[148 134 154 137 154]	148

[106 118 115 101 150 143 111]	111

[[105 110 148 144 115]
 [141 131 126 125 114]
 [137 146 123 133 133]]	114

[150 118 123 145 114 141]	123

[[133 146 118 105 137 116]
 [136 149 114 108 139 111]
 [134 148 115 107 138 110]]	108

[ 99 149 112 128]	128

[114 139 145 102]	139

[[121 133 127 135]
 [125 130 140 153]]	127
---
[[106 109 126 114 128 129 123]
 [116 126 131 143 126 124 135]
 [132 125 103 131 130 155 130]] => 132

[[139 117 152 122 112 123 134]
 [136 110 123 123 115 122 125]
 [121 142 115 117 129 130 135]] => 121

[[116 117 118 125 140]
 [149 108 146 157 147]
 [ 99 119 101 120 122]] => 99

[[130 136 124 101 144]
 [138 127 126 121 144]
 [137 120 126 129 106]] => 137

[[133 140 112 133 130 131 102]
 [122 131 137 130 121 121 114]
 [121 130 136 132 123 119 111]] => 121

[[121 119 116 109]
 [119 133 106 105]
 [129 137 130 129]] => 129
---
[127 100 103 110 136] >> 110

[[141 123 108 125 114 108]
 [122 115 126 138 122 120]
 [134 134 145 153 133 106]] >> 133

[130 137 122 101 128 131 118] >> 131

[135 154 129 128 128 136] >> 128

[135 127 136 158] >> 136

[143 128 106 115 132] >> 115

[[132 129 130 102]
 [130 132 124 102]
 [133 125 133 134]] >> 133

[124 100 151 120 138 118 103] >> 118
---
[[120 129 114 132]
 [152 123 132 121]]: 114

[[128 114 141 139]
 [127 150 136 139]]: 141

[[140 143 126 140]
 [157 120 143 140]]: 126

[[112 108 126 143]
 [129 148 140 158]]: 126

[[121 149 139 151]
 [110 118 158 124]]: 139

[[149 127 128 129]
 [152 127 127 128]]: 128

[[146 141 122 154]
 [136 127 148 150]]: 122
---
[[126 124 122 121 117]
 [114 144 105 135 114]
 [125 126 126 116 117]] ans = 105, 144

[152 134 121 150 150] ans = 121, 152

[113 152 119 135 131 139 125] ans = 135, 152

[158 115 140 104 116] ans = 140, 158

[121 137 123 117 127 126 157] ans = 117, 157

[143 153 107 136 140] ans = 107, 153

[123 121 149 107 138 138 111] ans = 107, 149
---
[151 147 129 113 133]
133
[124 147 149 130 125]
130
[132 110 157 138 118]
132
[104 132 127 113 126]
126
[120 144 132 152 129]
132
[145 127 105 119 157]
127
[120 130 134 146 155]
134
[105 101 121  99 147]
105
---
Q:
[[138 138 136 119 107 140]
 [111 128 125 129 117 139]
 [140 114 138 122 145 101]]
A: 136

Q:
[[140 101 140 137 122 124 137]
 [118 108 131 137 127 123 127]
 [135 150 120 116 133 135 130]]
A: 140

Q:
[[108 116 148 129 143 124 120]
 [123 133 134 126 158 120 119]
 [115 124 142 128 153 121 119]]
A: 148

Q:
[[126 135 125 131 152 137 120]
 [139 128 138 124 152 115 128]
 [124 129 137 123 118 121 131]]
A: 125

Q:
[[130 130 127 127 128]
 [130 116 130 125 128]
 [140 155 117 125 124]]
A: 127

Q:
[[141 137 150 145 102]
 [137 132 133 136 120]
 [125 119 128 109 141]]
A: 150

Q:
[[133 143 129 126 127]
 [108 146 106 110 114]
 [109 140 144 150 134]]
A: 129
---
[143 133 110 151] yields 133

[[127 133 119 133 135]
 [132 127 136 131 153]
 [112 125 121 130 101]] yields 121

[128 124 102 122 120 129] yields 122

[[154 121 125 101]
 [100 124 143 129]
 [105 107 149 110]] yields 107

[143 144 135 146 116 141 100] yields 116

[122 140 132 154  99 142 123] yields 99

[117 143 118 156] yields 143
---
102  121  136  143  145 --> 145
115  126  118  155  134 --> 134
104   99  126  150  118 --> 118
104  136  133  134  112 --> 112
128  144  134  105  143 --> 143
131  139  149  109  134 --> 134
 99  143  147  128  121 --> 121
---
105  107  102  111 -> 107

132  130  157  137  138  157
150  127  124  114  117  146
111  121  132  127  135  110
-> 127

119  120  151  121  133 -> 151

110  129  102  127  114  126 -> 127

126  127  132  105  130  137  144 -> 130

119  156  120  150  139  118  151 -> 139
---
[127  99 116 104 152 144 137] -> 116

[106 129 137 116 109 146] -> 116

[[138 129 134 138 144]
 [156 138 119 125 130]
 [124 122 128 133 133]] -> 124

[[151 133 125 125 128 127 121]
 [111 132 123 129 142 147 140]
 [150 126 115 132 135 124 101]] -> 115

[105 121 146 145] -> 145

[156 120 154 100] -> 154

[[132 129 126 124 105]
 [123 135 119 112 145]] -> 119

[148 136 135 103 109] -> 135

[127 125 153 150] -> 150
---
[142 107 137 117 117]	107
[127 117 120 112 150 122]	117
[105 118 123 138 120 127]	118
[144 110 133 115 107 152]	110
[109 133 106 127 136 133]	133
[147 129 131 129 128 154]	129
[155 129 151 131 133 147]	129
[112 136 110 133 153 139 108]	136
[137 117 119 143 102]	117
[127 129 102 125]	129
---
Input:
[[132 124 112 105 130 134]
 [134 120 129 135 134 150]]
Output: 134

Input:
[[145 120 156 139]
 [126 135 121 127]]
Output: 121

Input:
[[152 132 127 125]
 [129 128 127 147]]
Output: 127

Input:
[[107 104 141 100 103]
 [128 129 139 137 130]]
Output: 137

Input:
[[119 127 151 120 127 122]
 [108 138 129 140 144 143]]
Output: 144

Input:
[[143 121 113 130 117 126 137]
 [101 140 138 117 127 128 130]]
Output: 128

Input:
[[123 127 126 149]
 [130 125 124 122]]
Output: 124

Input:
[[150 148 100  98 117]
 [110 126 138 142 136]]
Output: 142
---
109   98  158  128  118
121  122  137  129  121
128  130  123  127  132
-> 132

106  132  113  125  128  117
116  138  117  121  135  122
132  131  118  121  121  118
-> 118

109  117  135  119  125  131  137
120  116  126  134  125  135  134
132  136  120  129  133  131  101
-> 101

130  128  137  114  135  120  137
148  115  134  143  134  152  124
134  113  124  140  135  136  129
-> 129

107  142  136  130  144  156
145  110  153  143  110  119
111  149  147  156  132  146
-> 146

145  121  116  131
137  122  106  123
130  142  112  127
-> 127

120  131  126  115  126  128
112  128  129  105  115  118
125  129  134  122  123  127
-> 127

121  134  153  118
125  117  111  136
152  131  143  125
-> 125
---
129	124	116	128	130	129	123
120	133	119	123	126	130	134
132	133	153	119	129	128	127
| 127

140	156	103	101	132	128
109	142	115	138	106	157
103	153	141	116	103	142
| 142

142	130	119	98	131	142	99
122	140	107	116	121	137	123
108	117	151	129	131	124	125
| 125

128	120	114	113
125	129	130	130
127	123	122	104
| 104

138	127	127	122	131	123	124
133	132	123	138	118	127	130
130	122	133	110	112	123	103
| 103

123	103	139	121	138
156	123	112	139	129
124	108	125	126	133
| 133

143	131	136	132
127	131	106	116
122	125	114	119
| 119

126	134	128	114	128	102	130
129	128	124	119	104	142	128
131	122	136	134	135	142	115
| 115

124	132	128	131	131
136	122	151	133	143
120	127	124	124	127
| 127
---
[127 135 149 123 125 148 158]
127
[101 126 134 117 139 149 132]
101
[116 102 114  98]
116
[119 101 100 107 144 126]
119
[131 106 146 137]
131
[131 139 111 143 153 145]
131
[151 127 135 107 131]
151
[114 142 136 150 142]
114
[115 119 151 148]
115
